In the rows, zero is written as 128.
Each path below is one point turned by a fixed rotation once a step. After each direction that follows a path, write how fast that rotation turns it, in deg/step (0 if it stays still).
Each turn is a multiple of 5 degrees from 10 to 175, or 0.
Each row of a path follows its step; steps can be skipped.
Path 1:
step 0: [137 133 142 132 117 135 119 131 131 137 128 141 113 136 133 136 124 135
 126 134 122 121 124 127 141 116 133 120 121 127 129 130 137 131]
step 1: [136 127 131 120 120 144 127 124 127 133 121 133 134 142 123 111 128 131
 119 137 130 135 112 122 127 119 122 128 123 136 129 118 130 128]
step 2: [131 126 136 120 119 133 116 123 135 141 124 139 127 128 134 119 138 128
 133 135 140 136 131 129 113 127 136 122 128 112 131 133 135 133]
step 3: [133 131 141 129 116 136 117 121 136 128 131 147 130 132 133 142 126 129
 130 129 128 124 121 118 143 124 121 119 124 123 136 126 134 134]
step 4: [140 116 131 120 118 137 127 123 130 116 124 132 134 137 132 116 133 126
 117 140 119 134 113 125 127 123 129 133 115 122 134 123 129 127]
step 5: [133 121 137 124 117 136 116 132 127 135 124 129 115 134 134 121 133 132
 120 129 147 132 131 132 129 133 135 126 124 109 134 135 135 131]
step 6: [125 134 145 135 114 138 130 134 132 127 124 140 129 137 134 138 129 133
 128 128 136 137 119 123 133 124 112 120 118 129 136 123 134 133]
step 7: [135 113 136 132 124 131 125 120 130 129 126 132 129 128 137 118 139 135
 120 148 118 138 115 128 121 122 122 131 118 126 123 131 135 133]
step 8: [129 124 135 122 122 132 103 127 128 140 117 135 122 129 135 127 135 131
 121 134 146 126 119 129 137 134 131 133 124 125 132 139 127 130]
step 9: [126 136 135 128 111 134 127 142 136 132 116 146 133 140 133 136 134 133
 125 130 123 132 121 126 128 116 125 124 116 124 133 126 122 123]
step 10: [142 115 130 128 118 133 130 121 129 140 128 138 126 130 135 119 131 148
 114 135 121 133 120 126 126 122 130 126 129 123 121 123 136 135]
step 11: [132 128 143 118 124 141 117 119 131 137 115 138 121 127 134 129 132 128
 125 127 145 133 117 123 126 132 135 137 131 133 138 124 129 134]
Speeds:
[132 125 132 128 132 129 125 125 129 124 126 125 122 127 130 129 127 123
 127 130 124 125 125 130 130 125 131 132 129 135 129 128 127 130] => 100
[127 135 129 133 128 131 132 129 132 129 132 129 130 127 131 132 128 125
 123 127 128 124 129 129 130 122 127 128 126 128 129 131 129 129] => 120
[128 126 129 129 134 124 130 123 129 129 127 127 131 129 126 121 126 131
 122 126 126 127 124 128 127 126 126 128 126 126 130 127 132 123] => 120
[128 131 128 127 127 127 131 130 130 124 124 128 133 129 127 128 129 124
 131 127 129 132 124 127 124 125 126 133 124 131 131 123 124 127] => 140
[131 127 128 123 128 131 129 124 132 129 130 133 130 129 125 129 127 125
 127 125 126 126 130 123 125 127 133 127 135 126 129 124 126 127] => 40
Path 2:
step 0: [142 140 138 137 144 119 126 121 125 122 137 119 134 134 132 127 121 134
 132 144 131 124 123 139 132 127 125 125 149 128 135 121 135 115]
step 1: [121 126 145 135 122 131 137 141 127 124 128 139 115 134 124 143 129 109
 130 127 122 135 139 134 135 125 128 140 127 128 118 126 146 135]
step 2: [139 131 134 126 128 129 127 123 134 125 129 112 121 118 121 129 116 142
 138 116 131 124 137 130 125 115 131 119 110 127 127 114 118 145]
step 3: [136 134 142 126 141 123 128 128 133 135 128 122 118 144 137 118 121 127
 115 138 141 137 111 125 124 118 125 136 144 128 130 122 126 122]
step 4: [130 124 133 143 118 124 137 141 125 133 132 130 132 122 123 141 129 113
 114 135 110 142 146 124 131 123 128 122 130 129 137 121 133 132]
step 5: [144 126 137 123 128 125 130 120 146 128 130 124 129 129 134 129 127 141
 141 118 140 130 140 138 125 143 132 126 119 114 138 118 134 139]
step 6: [124 126 133 115 135 123 130 134 118 132 127 121 126 129 125 119 124 134
 111 133 140 135 126 134 141 113 120 151 134 119 118 117 134 123]
step 7: [133 131 134 136 116 128 131 139 126 130 129 130 140 132 129 132 119 124
 123 132 131 122 150 132 132 114 139 110 141 147 132 126 127 135]
step 8: [133 133 127 133 134 128 131 142 149 125 126 119 122 143 130 128 125 137
 134 128 136 134 134 122 115 143 124 141 118 127 134 130 141 144]
step 9: [121 124 126 122 131 120 137 128 120 134 122 113 121 111 119 118 136 121
 121 121 137 131 131 123 137 117 132 144 131 129 144 110 123 125]
step 10: [130 131 137 127 108 124 125 130 138 139 123 135 135 139 147 134 130 136
 117 134 136 127 138 131 134 116 140 120 132 125 138 139 116 128]
step 11: [144 125 119 134 137 128 133 140 134 137 126 123 139 126 122 131 128 147
 123 133 127 136 133 116 133 139 120 136 120 133 127 134 152 125]
Speeds:
[131 129 124 133 133 127 127 132 128 130 131 126 130 131 128 125 124 125
 125 131 124 127 127 125 126 132 129 123 133 129 127 130 131 130] => 95
[130 128 133 128 123 129 127 126 121 130 127 125 126 128 124 122 126 126
 127 129 126 127 126 128 126 131 127 134 129 129 131 130 133 126] => 130
[127 127 124 128 130 127 128 124 134 132 128 124 125 126 126 121 125 125
 128 125 128 128 130 131 128 130 131 129 123 125 123 126 128 127] => 110
[133 125 129 129 130 125 128 123 128 128 127 128 130 124 129 127 129 126
 132 125 131 125 128 129 129 128 130 123 131 137 132 124 129 126] => 155
[125 129 129 127 131 127 130 131 125 123 131 129 129 129 129 124 127 131
 133 126 128 124 133 132 126 125 129 131 130 132 122 129 132 129] => 60
Path 3:
step 0: [124 124 132 127 133 138 125 137 128 135 143 130 115 127 142 113 114 136
 136 133 123 129 126 135 138 109 135 132 136 136 128 124 131 133]
step 1: [119 125 131 119 119 122 127 128 131 124 136 116 117 114 117 121 118 123
 143 121 130 122 144 133 117 132 124 123 126 143 127 132 123 135]
step 2: [134 124 126 118 122 141 141 137 142 124 144 126 126 121 121 127 142 121
 116 129 126 124 122 126 126 122 142 120 121 133 134 142 132 131]
step 3: [118 124 127 137 126 135 133 138 123 120 128 126 125 130 122 126 120 123
 119 130 131 111 131 126 123 100 113 137 125 122 127 134 135 126]
step 4: [126 146 124 131 122 140 128 117 128 136 117 136 124 113 127 131 136 131
 137 122 126 113 130 124 119 125 129 134 117 140 115 132 139 129]
step 5: [133 120 125 127 121 124 140 118 137 127 120 126 132 129 127 126 130 130
 126 153 116 129 131 121 138 127 120 120 123 140 122 137 144 117]
step 6: [129 122 148 131 128 135 130 114 122 125 141 132 137 126 124 140 127 127
 142 128 124 116 131 120 141 125 122 130 130 110 122 133 131 121]
step 7: [133 117 129 115 143 126 125 119 115 139 119 141 129 119 122 136 123 133
 117 113 121 125 127 118 126 132 123 126 130 138 129 137 126 120]
step 8: [138 128 120 125 140 132 124 127 120 122 135 143 121 123 132 128 126 111
 130 142 116 134 129 138 139 128 127 131 125 134 129 118 125 109]
step 9: [142 118 123 135 129 124 121 109 121 124 136 127 123 130 116 126 121 141
 134 125 126 125 142 148 124 126 129 124 121 120 137 125 124 130]
step 10: [143 127 126 106 133 135 134 129 128 136 119 121 128 132 123 111 134 126
 120 118 130 119 134 140 139 132 138 128 129 121 120 131 118 124]
step 11: [121 116 112 128 124 145 136 127 129 128 125 124 123 128 131 125 119 118
 127 130 134 123 115 144 122 132 116 122 142 119 132 122 126 117]
Speeds:
[127 127 127 129 129 130 128 128 121 122 129 125 130 127 130 123 131 124
 131 131 128 128 132 126 127 128 125 131 135 126 128 127 130 127] => 140
[129 125 129 124 129 129 129 128 129 127 128 126 125 128 126 136 127 121
 125 126 128 128 123 124 124 128 128 132 132 125 131 131 126 127] => 80
[130 126 128 131 119 133 132 132 126 128 123 130 128 129 124 129 130 127
 125 129 131 128 128 132 127 130 128 132 128 128 124 128 130 131] => 45
[130 130 130 127 124 125 132 123 130 122 131 129 125 130 130 131 130 128
 130 133 127 132 130 131 123 132 127 128 125 132 129 130 126 128] => 100
[131 124 131 128 126 128 125 133 126 123 132 134 125 123 127 128 124 129
 128 126 129 131 128 124 132 132 127 126 128 131 128 129 126 131] => 55
[128 125 132 129 130 126 125 127 133 123 129 131 129 129 127 131 130 133
 127 131 133 123 127 131 129 123 130 131 134 129 129 123 130 128] => 120
[133 127 126 127 122 124 123 125 129 130 127 121 122 128 127 128 128 127
 131 129 126 128 129 126 133 127 131 127 129 127 127 127 132 130] => 85
Path 4:
step 0: [132 134 120 128 129 115 138 128 121 127 130 124 126 134 143 126 121 118
 123 134 116 127 126 132 118 142 122 147 132 141 123 138 129 114]
step 1: [117 142 116 118 123 131 120 118 129 122 132 127 124 117 128 126 124 138
 130 123 117 134 127 135 113 114 135 125 133 119 132 145 131 136]
step 2: [147 127 125 135 137 119 124 136 124 122 117 132 127 126 121 113 118 129
 136 127 118 111 120 127 133 121 131 130 129 115 133 126 136 113]
step 3: [143 124 117 121 119 124 137 126 131 132 125 119 127 149 128 129 140 128
 124 135 123 124 134 127 117 139 143 121 131 126 130 143 122 132]
step 4: [129 134 117 136 138 119 110 135 134 117 131 122 140 124 135 124 131 124
 126 126 127 144 136 133 121 122 120 109 124 125 129 133 126 118]
step 5: [132 120 139 127 119 116 109 126 122 123 130 122 125 125 129 113 134 131
 130 142 114 123 129 124 127 134 126 147 133 137 124 136 136 121]
step 6: [142 130 118 134 117 133 133 116 114 123 132 134 132 115 122 129 124 140
 120 120 113 135 132 130 118 132 139 117 122 130 125 132 123 136]
step 7: [142 143 126 137 133 119 128 130 123 116 134 133 129 135 128 121 116 113
 129 136 138 113 136 134 126 120 121 125 131 123 115 136 138 125]
step 8: [123 125 126 112 122 117 130 130 124 112 118 118 114 132 120 131 131 128
 134 126 120 133 144 115 123 138 129 129 134 117 129 141 128 132]
step 9: [135 146 119 128 141 127 114 136 114 131 122 133 145 128 124 131 129 135
 119 122 123 135 127 124 118 137 133 129 125 122 129 125 132 112]
step 10: [122 127 116 125 121 108 131 118 120 130 127 124 134 139 120 120 133 127
 123 148 118 124 117 136 132 118 125 130 130 133 117 139 134 128]
step 11: [138 133 125 134 126 112 126 119 128 129 123 126 118 121 140 125 119 138
 138 119 120 146 136 141 131 132 138 123 123 112 128 132 126 133]
Speeds:
[128 128 129 130 124 127 128 126 130 127 123 127 123 132 126 132 129 126
 125 132 124 126 126 127 130 130 125 133 130 130 130 133 122 133] => 145
[131 131 127 135 131 128 125 130 130 129 125 132 125 130 133 131 127 127
 132 129 126 127 127 127 126 130 126 131 123 129 126 124 131 126] => 155
[131 134 131 128 125 130 126 130 129 126 125 129 130 130 127 129 128 132
 124 126 133 132 126 130 122 121 128 128 127 129 129 128 124 129] => 135
[132 132 128 125 125 130 130 129 124 131 126 125 124 127 130 122 133 131
 128 124 128 126 127 127 129 134 124 128 127 128 129 124 126 127] => 120
[129 130 130 131 124 131 130 120 127 128 132 128 125 127 130 125 122 127
 128 124 123 127 129 132 129 124 128 132 128 127 129 126 130 129] => 70
Path 5:
step 0: [107 132 116 120 127 135 125 130 125 125 124 129 122 109 119 126 131 136
 138 119 128 133 116 122 131 142 132 122 130 125 138 112 133 134]
step 1: [135 108 113 108 122 139 132 126 119 139 126 132 117 118 124 131 132 128
 135 133 126 132 121 123 119 139 116 135 127 122 133 128 124 121]
step 2: [141 115 130 128 128 136 152 119 129 123 145 127 116 143 132 136 131 129
 124 133 118 128 129 125 125 144 124 123 124 132 130 128 131 126]
step 3: [117 132 121 127 137 121 146 115 132 119 142 118 130 134 125 145 118 134
 127 137 135 121 138 129 138 121 118 127 124 135 135 136 133 134]
step 4: [123 137 116 129 132 135 118 129 133 127 116 138 126 123 129 147 124 136
 128 140 129 132 143 138 145 123 136 118 129 128 139 138 135 129]
step 5: [119 128 121 114 148 138 117 128 129 124 118 143 129 127 127 135 132 126
 124 133 126 138 121 120 137 140 147 131 132 133 117 119 126 130]
step 6: [126 117 132 119 139 146 132 136 126 126 133 139 129 116 117 131 120 125
 126 126 127 130 130 131 107 135 125 147 124 136 117 128 122 130]
step 7: [137 119 132 139 135 133 138 131 117 114 140 140 117 123 124 127 123 121
 124 131 129 125 125 127 114 120 121 108 117 134 124 138 124 127]
step 8: [115 132 128 134 134 128 144 129 118 109 136 123 130 119 136 132 130 144
 124 118 139 128 123 132 139 123 123 110 132 121 127 135 123 124]
step 9: [118 136 114 115 124 127 116 133 126 134 130 129 130 122 117 142 128 146
 129 121 119 125 121 142 139 130 121 115 129 116 130 131 123 121]
step 10: [128 115 113 122 128 136 126 124 132 144 120 137 111 134 124 131 137 132
 124 130 120 118 113 136 138 138 132 132 130 126 110 128 129 128]
step 11: [120 118 136 126 135 137 143 129 149 124 133 121 112 129 116 129 131 123
 128 131 126 117 121 130 119 141 128 136 129 131 126 126 136 143]
Speeds:
[130 129 129 130 131 122 130 128 130 132 133 131 125 128 124 132 131 127
 124 129 129 129 128 131 133 127 129 132 128 122 129 127 131 124] => 55
[125 132 124 130 131 127 125 131 128 133 128 130 129 125 132 130 131 128
 130 126 126 126 127 124 130 133 129 129 129 129 133 131 122 126] => 80
[130 131 126 131 129 124 129 131 126 124 125 130 134 128 127 127 128 134
 129 131 129 130 124 127 130 128 126 127 128 127 130 132 134 132] => 80
[136 124 124 131 126 129 125 129 127 131 124 133 125 128 130 130 124 126
 129 130 126 126 129 128 127 123 128 124 130 126 129 131 130 125] => 130
[130 129 126 130 129 129 128 127 128 123 134 127 127 134 132 127 126 129
 131 126 128 133 127 129 129 127 123 129 126 124 130 131 122 124] => 65
[129 129 132 132 124 134 129 132 131 127 128 129 127 127 130 129 128 133
 127 124 126 129 133 134 126 133 130 130 129 126 132 128 130 128] => 160
Path 6:
step 0: [124 139 132 118 125 131 122 122 117 126 127 127 121 114 138 138 135 141
 118 120 121 137 132 129 124 123 123 110 130 120 130 111 117 124]
step 1: [135 128 117 125 133 134 120 115 132 113 120 136 120 131 125 123 124 141
 142 142 134 141 131 132 124 130 130 123 126 133 122 108 131 120]
step 2: [139 128 138 119 134 129 142 136 124 138 119 128 125 109 133 126 142 138
 126 135 139 141 125 139 115 126 120 125 131 132 125 119 136 128]
step 3: [125 133 124 125 140 138 124 126 130 150 111 137 123 140 125 129 137 134
 131 133 131 136 132 121 135 111 131 124 122 136 116 121 125 119]
step 4: [117 126 139 123 132 139 115 129 123 125 126 133 137 121 142 128 141 137
 119 128 143 141 127 134 129 131 139 134 145 137 118 128 122 126]
step 5: [118 135 119 132 140 127 121 120 116 119 117 134 115 123 141 133 134 121
 123 134 123 139 139 125 125 116 125 110 134 130 121 131 136 128]
step 6: [125 130 125 125 126 137 123 114 107 126 133 131 135 127 124 113 135 141
 141 134 137 151 123 135 127 124 130 124 130 124 138 127 136 125]
step 7: [137 120 127 120 124 128 133 122 112 132 123 134 117 133 136 146 138 138
 125 136 142 135 123 128 124 127 110 115 122 134 118 132 126 131]
step 8: [111 126 138 121 132 136 123 130 130 139 132 135 122 130 126 134 131 125
 140 136 132 145 114 130 130 128 135 110 124 136 131 111 124 119]
step 9: [115 116 133 124 134 141 135 127 121 119 118 125 128 128 135 140 135 150
 123 131 126 131 139 130 121 123 132 124 134 131 123 111 122 140]
step 10: [119 133 132 127 141 120 121 134 129 116 119 130 121 130 125 129 120 138
 132 145 135 139 127 138 127 111 126 124 133 142 125 126 145 118]
step 11: [120 121 127 118 129 143 137 125 113 139 126 122 127 120 133 117 136 133
 124 138 128 138 127 144 117 112 134 133 119 134 120 138 131 131]
Speeds:
[136 129 128 122 132 131 128 128 125 130 128 126 126 130 132 133 126 129
 125 126 123 126 131 125 126 127 128 126 129 131 129 130 129 133] => 160
[129 124 127 131 128 126 126 129 122 127 129 126 126 130 131 131 126 129
 130 127 129 130 123 126 133 133 129 122 126 121 131 129 128 129] => 45
